Rows swapped in pairs by one turn or mirror: which row each one swaps with:
The rows were stretched afterwards, more along some directions than others.
Q296: [ 24   2 -14   5  -7 -16 -11  -1  20  -5  -9  17   9  -9 -20  11  18   0]
Q552: [ -6  16   8  -2  -1 -10   5   0  -9  -7  -5  30  21 -14 -15  -7  -6   7]
Q453: [ 38  29 -18   6 -26  -9   5  15  -3   7 -16   3   0  -4 -29  13  21 -10]
Q885: [ 38  39  -1   0 -15  -4  17   1 -11   2  -4 -15   5   5 -11  10   2 -11]
Q672: [ 29  17 -23  13  -9   3  12  16  -1  17   4   3 -13  13  -5  15  12 -18]
Q920: [  6  21  -6 -10   3   6  25   0 -13  -2  -8  32  -5  -2  -1   1  -7 -17]
Q61: [  8  24   5  -1   6   6   3  -6   8  -2  16  27  10  10 -17  -1 -19  -4]
Q54: [ 14  11 -13  11   1 -12   4   5  -5  13   4  28   1  -2 -26  17  -2  13]
Q173: [ 20   3 -14  -2  13  -4   9  -6   5   9  -7  12   5 -13 -13  16   4   3]
Q448: [ 23   5 -22  12 -18 -13   3   7   5  -4  -9   8 -19  14  -9  21  29 -21]
Q908: [ 24  17 -10   2 -16   1   3   2  11   7   5   1  11  -3 -19   4   5   8]
Q455: [  0  -2  -4   0   5   6   7   5   4  -6   1  11   0 -10  -3   6  -2 -12]
Q565: [ 11  10  -2  -6  -5  -4  -9   5   4 -12  -1  11   1  -6 -24   8   6   4]
Q750: [  2  14  -2  10 -18 -33   4  13   4 -20  -5  10  -5  13 -18  15   7   4]
Q647: [ 18   3  -2  -1  -9 -18   4  11   9 -13 -11  -8 -10  10  -9  21  18 -23]
Q702: [ 31  28 -10   1  -3   9  15 -20  -6  20   0  16  -1   6  -5  19  -2 -15]
Q710: [ 31  17  -6   3 -16 -28   3  13  14 -21 -26  13 -13  15 -33  17  13  -5]
Q424: [  4  28   8  -4 -11   8   4   2  -7 -15  -6  16   9  -6 -22   3 -12 -14]
Q550: [ 27  36  -6  -2 -23  -9   0  13   5  -9 -15  13  -9  15 -25  20   7 -20]
Q84: [ 25  17  -7   1   3   3  15   7 -16   8  -1  14 -15  11  -3  10  -1 -11]
Q289: [ 14  30   8   2 -27 -18   4  -7   7   6  -8  29   4   3 -23  10   6  -8]
Q319: [  3   0 -10  10 -10  -4  -2   7  16   9  10   5   8   2 -14  15  11  -9]
Q528: [ 10  18   2  -9 -12 -11  -5  -2  13  -1 -10  14  -2   3 -31  17 -10   7]
Q838: [  2   0 -10  -5  14   7   0  -1  -4  -1   0  10  16 -13  -3  -1  -1 -15]
Q692: [  2  17 -10  -1   4  13  16   6 -10  18   3  33  13 -10  -4   1 -13  -4]
Q42: [ 12  29   2  -6 -17 -15  19 -10 -15   2  -7  31   4  -9  -6   3  -3   8]
Q970: [  2  -3 -16   9   2  -6   4  10  -5   3   7  13  14 -16  -7  10   5   3]
Q434: [ 25  26   5  -8 -10  -2   8 -16 -10 -12  -5  14   5   4 -13   0   0  -3]
Q857: [ 25  13  -5 -11 -12 -12  -1  -3  13  11 -27   6 -11 -13 -20   7  14  -8]
Q837: [  7  10  -5   7  -4  -1   0  15  16 -12  -3  16   2   3 -27   6 -13  10]
Q853: [ 20  25 -14 -13  -6 -10   6   9  -8   5 -12  -3  17  -8 -17   5   1   9]
Q893: [ 31  18   3 -12  -1 -10  11 -11   2  14 -18  26   3 -10 -18   5  10 -13]
Q269: [ 13  15   7   5   1  -2  -3  -7  -2 -10  -4  16   3  15 -12   8   3 -24]
Q623: [ 11  19  11  -1  -3 -17  12   5 -11 -18  -8   3  12   4  -6  -6   1  -5]
Q682: [  5  26   3  -9   4   6   6   3  -7  -3 -13   8  -3   2  -9  -6 -13 -13]
Q98: [ 15  37   1  -9 -18  -7  15 -16 -14   2  -8  13  26 -11  -4  14   3 -20]
Q236: [ 27  20 -18   1  -5   0   8   6   5  21  -4  14  -5   6 -14  12   6 -24]
Q764: [ 24   6   1   7  -5 -12  -1   3   6  -7 -11   7  -9  -7 -27  15  -2  10]
Q224: [ 25  14  13   6 -18 -22   3  -6  11  -2 -12  24 -15   9 -24  11   5  -1]
Q802: [ 15  29 -10   8 -13   1  17   6  -8  15  12  14   5   9  -6  16  -3 -18]

Q289 pairs with Q552
Q319 pairs with Q692
Q455 pairs with Q672
Q236 pairs with Q838

